In the rows, 128 means zero.
Rotation paths and how fast each direction turns (degrees per step)
Each turn is a multiple of 5 degrees from 10 to 175, or 0.
Each row of a path follows its step; steps can be skipped.
Rotation 1:
step 0: [144 137 121 131 132 128 124 124 129 122 127 119 128 122 125 131 129 127
 123 127 128 143 131 113 139 121 123 125 133 116 127 128 135 117 122 118
 129 132 142 140 118 116 133 125 130 124 130 126 105 125 131 135 120 115
 120 133 135 111 126 117 117 120 128 139 128 118 130 122 128 143 126 131
 123 124]
step 6: [138 109 136 125 121 128 131 129 121 139 140 127 130 129 129 140 124 123
 122 134 130 127 115 132 124 122 135 136 138 131 121 135 141 126 134 131
 130 126 117 117 126 133 121 123 141 137 136 133 134 117 130 127 133 122
 118 129 127 137 120 139 125 132 138 131 120 112 142 137 116 143 125 130
 139 123]
step 7: [120 143 126 142 122 133 119 137 135 140 131 122 120 126 126 125 123 129
 121 123 135 131 122 138 125 130 127 133 140 123 126 138 136 131 129 129
 119 120 122 123 121 121 126 143 117 121 127 123 136 121 128 108 119 120
 141 133 120 143 117 141 115 119 129 125 123 124 137 130 130 118 132 125
 128 115]
step 22: [130 115 130 138 131 116 128 125 137 121 141 140 145 130 134 136 125 119
 124 126 132 129 130 128 130 140 130 133 115 139 120 138 123 136 127 132
 112 127 120 128 133 121 126 122 123 119 128 136 132 122 133 120 113 130
 123 126 137 136 133 129 132 135 149 128 132 120 114 123 127 123 132 144
 142 134]
step 25: [122 139 127 130 133 135 120 121 145 122 133 137 139 132 141 121 128 125
 122 121 124 133 117 129 127 138 119 130 140 124 124 135 146 121 126 122
 121 136 138 119 134 138 117 136 128 130 135 137 118 140 137 108 121 125
 135 131 131 131 128 127 130 126 127 139 130 135 121 119 141 126 137 127
 131 123]
step 26: [136 121 139 126 145 129 115 132 138 119 139 138 120 127 120 146 143 131
 126 120 127 129 139 138 129 125 123 123 136 127 134 124 141 136 125 137
 123 148 137 123 122 124 123 125 135 127 122 128 127 132 133 132 132 139
 116 130 124 131 131 127 117 128 134 118 133 136 129 117 140 135 118 137
 131 130]
step 28: [134 138 132 125 126 140 132 131 133 135 125 123 129 128 138 126 127 118
 129 124 125 138 123 136 132 137 122 114 120 121 123 130 134 142 129 121
 129 132 134 146 121 133 143 126 120 123 121 118 117 144 123 123 133 128
 118 145 123 133 127 146 132 132 136 130 122 144 128 141 131 115 126 124
 125 126]
step 33: [129 130 119 115 126 136 123 134 134 130 132 117 131 136 131 127 139 122
 112 145 124 133 115 125 124 134 138 133 131 118 123 131 134 122 129 122
 133 132 133 125 117 130 124 121 132 123 138 125 115 141 137 123 121 125
 135 122 129 118 137 141 127 132 131 128 132 124 138 155 133 123 136 132
 123 121]
step 38: [143 125 119 135 127 132 112 125 144 128 136 131 124 132 123 134 117 128
 121 131 142 136 122 132 120 142 127 133 145 138 112 134 127 118 129 130
 121 123 125 139 119 130 121 137 131 137 121 125 124 124 132 119 127 123
 132 121 129 118 130 125 126 123 128 123 121 122 122 134 135 125 129 131
 134 102]
Speeds:
[126 133 126 128 128 128 127 129 128 128 125 127 127 125 127 129 128 127
 128 127 127 127 128 129 129 126 130 127 128 128 130 125 133 127 132 131
 128 128 128 126 127 126 123 124 130 128 129 127 127 132 127 128 125 126
 127 125 126 128 128 129 131 128 129 129 133 128 126 127 131 130 129 129
 129 127] => 45
[124 128 129 129 128 127 130 126 126 131 126 130 132 127 131 128 127 130
 128 130 125 129 128 132 128 125 126 131 124 133 126 126 125 125 124 129
 128 129 126 125 127 126 127 129 129 129 129 129 129 127 129 127 125 128
 125 127 127 130 129 129 127 128 127 129 127 129 128 129 129 131 124 129
 130 127] => 140
[124 130 126 130 128 126 130 128 127 128 130 128 129 127 130 127 125 125
 126 130 124 129 127 133 127 129 128 125 130 126 131 126 128 128 130 128
 128 128 127 126 126 129 130 128 125 131 128 128 128 127 125 128 133 125
 131 128 125 125 127 131 126 127 128 128 127 130 127 131 125 128 129 130
 127 128] => 85
[127 130 128 131 129 130 127 127 128 126 128 127 126 127 130 126 130 124
 130 128 130 127 128 127 127 127 127 129 126 128 128 128 128 130 128 129
 129 126 125 127 127 129 129 132 126 130 128 125 131 133 132 129 128 126
 133 126 128 125 125 125 129 127 129 128 126 128 131 126 131 128 123 128
 130 126] => 175
Rotation 2:
step 5: [119 136 134 121 139 142 117 143 123 135 123 119 126 147 131 139 132 144
 126 137 127 129 124 120 119 138 133 114 141 124 127 142 125 129 142 122
 138 131 121 134 125 130 127 148 117 119 124 122 126 135 146 127 133 124
 120 121 132 131 148 127 130 132 141 128 116 124 127 122 125 136 133 134
 113 144]
step 10: [128 132 119 132 143 121 127 134 119 126 120 143 118 135 134 133 136 145
 129 132 118 134 108 112 113 114 138 122 131 123 132 127 111 130 135 134
 125 124 114 136 123 135 122 133 129 117 128 141 143 138 139 123 131 118
 127 125 139 143 133 131 141 134 140 131 123 127 133 118 117 140 117 133
 129 124]
step 14: [120 140 127 111 127 157 117 141 130 118 133 142 116 130 131 124 114 138
 125 145 129 138 121 120 131 121 120 121 141 123 138 124 123 131 120 141
 128 133 127 132 123 126 135 132 125 131 127 133 141 133 143 141 120 133
 124 132 148 125 127 133 128 129 127 120 138 129 136 114 136 130 135 121
 121 132]
step 21: [126 125 116 131 125 134 123 122 126 128 125 141 120 140 136 119 132 126
 129 124 121 141 111 115 113 125 128 130 129 117 116 116 121 142 131 129
 118 120 122 126 143 144 122 119 126 116 134 131 143 126 145 137 124 126
 111 117 136 153 123 123 139 121 136 125 133 132 118 130 124 125 134 135
 127 130]
step 26: [129 129 130 115 112 135 118 143 144 127 111 140 125 137 142 136 139 143
 135 119 139 136 123 128 119 134 143 112 131 119 121 122 138 139 127 134
 127 122 131 135 146 126 130 132 128 124 132 119 130 129 138 133 121 117
 114 124 133 136 129 133 123 133 136 126 128 120 117 135 130 115 144 131
 121 131]
step 27: [118 127 123 119 126 152 115 126 119 140 131 129 123 142 141 117 119 132
 120 119 118 140 119 127 123 129 129 116 121 129 137 143 136 131 145 136
 118 134 123 132 135 128 130 126 118 133 136 130 139 125 140 135 140 147
 127 128 139 152 121 123 127 129 133 128 136 121 119 134 123 132 119 133
 121 135]
step 31: [137 109 131 118 122 132 122 146 117 131 109 143 109 132 142 132 133 133
 127 129 139 121 119 141 135 126 131 121 133 131 137 136 127 127 137 129
 132 124 115 125 125 119 130 126 120 113 131 128 131 135 130 134 129 123
 124 122 147 137 136 142 125 132 137 123 117 103 132 122 116 127 130 130
 128 131]
step 34: [136 112 131 125 121 139 122 136 124 133 117 153 122 140 127 132 136 132
 116 117 128 129 123 141 119 129 133 122 139 124 129 137 144 142 137 116
 140 135 125 122 140 143 118 128 121 112 121 134 122 129 142 143 118 122
 126 128 124 135 137 126 127 142 123 122 129 127 120 113 134 122 138 130
 126 133]
step 46: [134 129 138 121 145 141 114 135 131 145 134 146 121 136 118 128 129 130
 123 138 129 133 120 116 139 122 125 118 128 117 133 131 125 129 127 132
 133 143 127 154 122 131 135 124 129 127 132 131 149 141 145 136 130 126
 119 128 133 134 132 126 137 124 130 112 140 126 132 114 121 119 129 129
 126 121]
Speeds:
[129 129 128 131 129 129 128 126 130 128 129 125 127 125 127 128 126 130
 126 131 130 128 130 124 125 126 128 129 131 129 128 126 127 127 127 131
 123 130 128 129 126 128 124 128 129 128 128 129 127 128 133 126 126 128
 126 128 130 129 125 130 127 126 130 125 127 130 127 125 128 127 130 126
 128 124] => 10
[127 127 129 132 129 128 127 126 129 129 129 126 129 129 123 127 129 126
 129 127 130 125 130 130 126 130 130 127 128 127 128 129 129 127 130 131
 131 131 126 130 125 133 130 130 128 125 125 129 129 124 131 129 128 130
 131 128 128 128 127 127 128 130 125 127 129 129 125 125 130 127 126 130
 131 127] => 65
[126 129 128 128 130 128 127 127 128 128 131 129 127 129 131 124 126 129
 128 128 128 128 129 130 126 132 127 130 131 129 128 129 128 126 130 128
 131 130 130 124 128 131 125 129 130 126 129 129 129 129 127 129 128 127
 129 127 128 129 126 124 130 127 127 125 129 130 129 125 129 132 130 124
 123 132] => 160
[127 124 128 127 130 126 127 125 130 129 130 125 128 130 128 125 131 125
 126 130 129 128 128 126 133 129 125 127 129 128 128 127 127 130 132 126
 130 128 125 128 127 127 129 131 127 126 126 129 127 128 129 129 127 131
 126 125 130 129 130 128 127 125 130 128 125 129 131 133 127 129 128 127
 127 126] => 95
[127 131 128 127 124 130 130 124 126 123 127 125 129 130 128 126 127 125
 129 132 128 125 126 128 128 129 128 129 128 125 125 127 130 126 127 130
 128 127 127 128 129 127 128 126 125 129 131 125 128 127 132 129 128 131
 129 128 125 128 126 126 130 128 129 129 127 127 128 129 126 128 128 131
 124 128] => 120
[128 131 130 130 127 128 125 128 128 127 132 124 128 126 130 128 128 127
 132 127 130 130 128 128 128 126 126 125 129 127 127 124 127 133 127 128
 129 125 130 128 130 126 127 132 130 128 128 132 129 130 129 129 129 126
 131 131 127 127 127 128 131 128 125 128 128 127 129 129 129 125 129 129
 128 130] => 100
[127 128 129 129 128 126 129 128 126 131 128 126 125 129 126 130 127 128
 127 129 126 125 127 133 129 130 132 125 127 130 128 128 129 130 131 129
 124 129 132 125 128 128 127 129 125 129 129 131 125 134 129 129 126 131
 128 127 127 129 131 129 129 127 127 127 130 128 126 128 127 127 128 128
 126 128] => 100
